First come named turns, each shown by rows before and after it. For each pair of rows after them, which turns, in which order, take the first row to the second? The first pair is done for you.
q409:
|  0.829 | -0.667 | -0.043 |  0.635 |  2.839 | -1.339 |  0.309 | -0.270 | -0.542 | -1.631 | -0.487 | -1.375 | -2.014 | => |  0.987 | -0.472 |  0.503 | -1.072 |  1.173 | -1.157 |  0.287 | -0.443 | -0.927 | -2.347 |  0.512 | -2.691 | -1.683 |
|  3.596 | -2.333 |  3.103 | -1.113 | -0.514 | -1.317 | -0.444 |  0.403 |  1.174 | -0.719 |  0.684 | -4.177 | -0.239 | => |  1.407 | -0.318 |  1.743 | -3.937 | -3.208 |  0.627 | -0.120 | -1.135 |  0.943 |  0.277 |  1.482 | -3.596 |  1.402 |
| -1.869 |  0.389 | -2.615 | -1.914 | -0.614 |  3.394 |  1.379 | -0.691 | -0.048 |  1.277 |  0.140 |  2.052 | -0.634 | => | -1.218 | -0.679 | -2.690 |  0.499 |  1.781 |  2.582 |  1.445 | -0.015 |  0.166 |  1.296 | -1.025 |  2.958 | -1.361 |
q292:
|  0.386 |  0.477 | -0.348 | -3.851 | -0.960 |  1.331 | -0.221 | -0.749 |  0.699 |  1.952 |  2.138 | -0.731 |  1.145 | => |  0.849 | -0.753 |  0.314 | -3.922 | -1.210 |  1.686 | -0.695 | -0.164 |  0.812 |  1.001 |  2.111 | -0.326 |  1.000 |
| -0.120 | -0.429 | -0.356 |  1.747 |  2.428 |  0.366 | -0.579 |  0.435 |  0.297 |  0.442 | -1.322 |  1.250 |  0.283 | => |  0.699 | -0.931 |  0.295 |  1.922 |  2.508 | -0.189 | -0.579 |  0.738 |  0.253 | -0.165 | -0.946 |  0.578 | -0.266 |
| -3.385 |  2.292 | -0.856 |  2.255 |  4.156 |  1.158 |  0.591 |  0.494 | -0.138 |  4.063 | -0.511 |  2.355 |  0.230 | => | -0.468 | -3.683 |  2.379 |  2.295 |  2.364 |  2.655 | -1.548 |  3.445 |  0.179 |  1.348 | -0.920 |  2.870 | -0.819 |
|  0.606 |  0.294 | -0.274 |  2.284 |  1.813 | -1.888 |  0.236 |  0.213 |  1.190 |  0.836 |  0.001 | -1.120 | -1.199 | => | -1.516 |  0.468 | -1.376 |  1.939 |  0.866 | -0.279 | -0.193 | -0.249 |  1.269 |  1.731 | -0.953 |  1.493 | -0.312 |
q660:
| -0.127 |  2.074 |  0.969 | -1.443 | -1.740 |  1.101 |  0.358 | -1.604 | -1.377 |  0.120 | -0.750 | -0.533 |  2.275 | => |  0.275 |  2.764 |  0.883 |  0.025 |  0.237 | -0.774 |  0.990 | -1.995 | -1.575 |  0.107 | -0.581 | -1.954 |  1.687 |
|  0.569 |  1.409 |  1.077 |  0.305 | -0.645 | -1.470 | -0.411 |  1.644 | -0.793 |  0.130 | -0.049 | -1.539 |  0.965 | => |  0.931 |  0.463 |  1.309 |  0.284 | -1.005 | -0.947 | -0.737 |  2.125 | -0.526 | -0.076 | -0.146 | -1.343 |  0.691 |
| -0.907 | -0.078 |  0.670 | -0.307 | -1.346 |  1.286 |  0.045 | -0.207 |  0.729 | -1.150 | -1.033 |  0.271 |  1.109 | => | -1.424 |  1.598 | -0.148 |  0.100 | -0.632 |  0.614 |  0.836 | -0.775 |  0.604 | -0.674 | -0.950 | -0.102 |  1.180 |
| -1.389 |  3.226 |  1.204 | -0.185 |  1.592 | -0.752 |  0.355 | -2.583 |  0.041 | -1.620 |  0.676 | -0.631 |  1.085 | => | -0.001 |  1.375 |  2.421 |  1.035 |  2.798 | -1.527 | -0.134 | -1.649 |  0.313 | -2.480 |  0.475 | -1.214 |  0.044 |
Pairs:
Between the rows of a pair lie two turns.
|  1.216 |  0.253 |  1.899 |  0.679 |  0.867 | -1.473 |  0.834 |  1.284 |  1.465 | -0.709 | -0.400 | -0.242 | -0.848 | => |  0.067 |  1.815 |  0.844 |  1.088 |  1.386 | -1.580 |  1.298 |  0.314 |  1.459 |  0.139 | -0.937 |  0.262 | -0.471 |  q292 then q409
|  0.173 | -0.567 |  0.127 |  0.627 |  1.341 | -0.846 |  0.549 |  0.560 | -0.153 |  0.516 | -0.606 | -0.653 | -0.203 | => |  0.355 | -0.363 |  0.555 | -1.047 | -0.644 | -0.364 |  0.630 |  0.331 | -0.235 |  0.290 |  0.336 | -1.386 |  0.240 |  q409 then q409
| -0.630 |  1.307 | -0.310 |  0.082 | -0.428 | -0.312 | -0.164 | -0.621 | -0.829 |  0.506 | -0.016 | -0.278 |  0.052 | => |  0.686 | -0.657 |  0.676 |  0.642 | -0.080 | -0.478 | -0.657 |  0.354 | -0.633 | -0.290 | -0.089 | -0.602 | -0.538 |  q660 then q660
| -0.275 |  0.166 | -4.809 | -0.724 |  0.816 |  2.671 | -0.706 | -0.709 | -0.453 |  0.121 | -0.670 | -1.768 |  2.460 | => |  0.598 | -1.190 | -4.471 |  1.513 |  3.043 |  1.663 | -0.686 | -0.144 | -0.160 | -0.297 | -1.450 | -1.560 |  1.310 |  q409 then q660
| -2.631 |  3.546 | -2.604 |  0.285 |  0.177 |  1.466 | -0.765 | -1.406 |  0.432 |  3.033 | -0.180 |  2.036 |  2.489 | => | -0.745 | -1.420 | -0.913 |  2.815 |  1.438 |  2.287 | -2.596 |  1.189 |  1.052 |  1.674 | -1.641 |  4.129 |  1.233 |  q660 then q292
|  1.275 | -1.250 |  1.690 |  1.578 |  1.726 | -2.223 |  0.416 |  0.580 | -0.225 | -1.275 | -0.051 | -3.699 | -1.840 | => | -3.274 |  3.132 | -1.224 | -1.639 | -1.438 |  0.411 |  0.925 | -2.178 | -0.774 |  1.238 |  0.130 | -1.331 |  0.740 |  q409 then q292
| -0.686 |  0.563 | -1.136 |  1.444 |  3.208 | -0.639 |  0.552 | -1.051 |  1.957 |  0.088 | -1.198 |  1.171 | -0.624 | => |  0.064 | -0.568 | -0.327 |  1.783 |  3.511 | -0.885 |  0.452 | -0.438 |  2.041 | -0.774 | -0.868 |  0.511 | -1.240 |  q660 then q292
| -0.719 | -1.246 | -0.543 | -0.292 | -0.189 |  0.654 |  0.489 | -0.358 |  0.724 |  1.634 | -1.029 |  3.045 |  0.528 | => |  1.509 | -2.935 |  1.242 |  0.582 |  0.607 | -0.944 |  0.403 |  0.648 |  1.016 |  0.096 | -0.518 |  1.214 | -0.685 |  q409 then q409
| -1.316 |  3.374 | -1.672 | -0.733 |  0.488 | -1.043 |  1.574 | -1.159 |  0.086 |  0.864 |  0.252 | -1.646 |  1.539 | => | -2.066 |  1.318 | -2.147 |  1.115 |  1.217 |  0.839 |  0.346 | -0.098 |  0.540 |  1.626 | -1.670 |  2.014 |  1.408 |  q660 then q292
| -2.917 | -1.530 | -1.147 | -0.235 |  1.126 | -0.106 |  1.310 | -1.212 | -0.034 |  2.147 | -0.695 |  1.282 | -1.502 | => | -0.743 | -4.144 |  1.270 | -1.171 | -0.392 |  0.213 |  0.509 |  0.302 |  0.185 |  0.213 |  0.045 | -0.040 | -2.376 |  q292 then q409
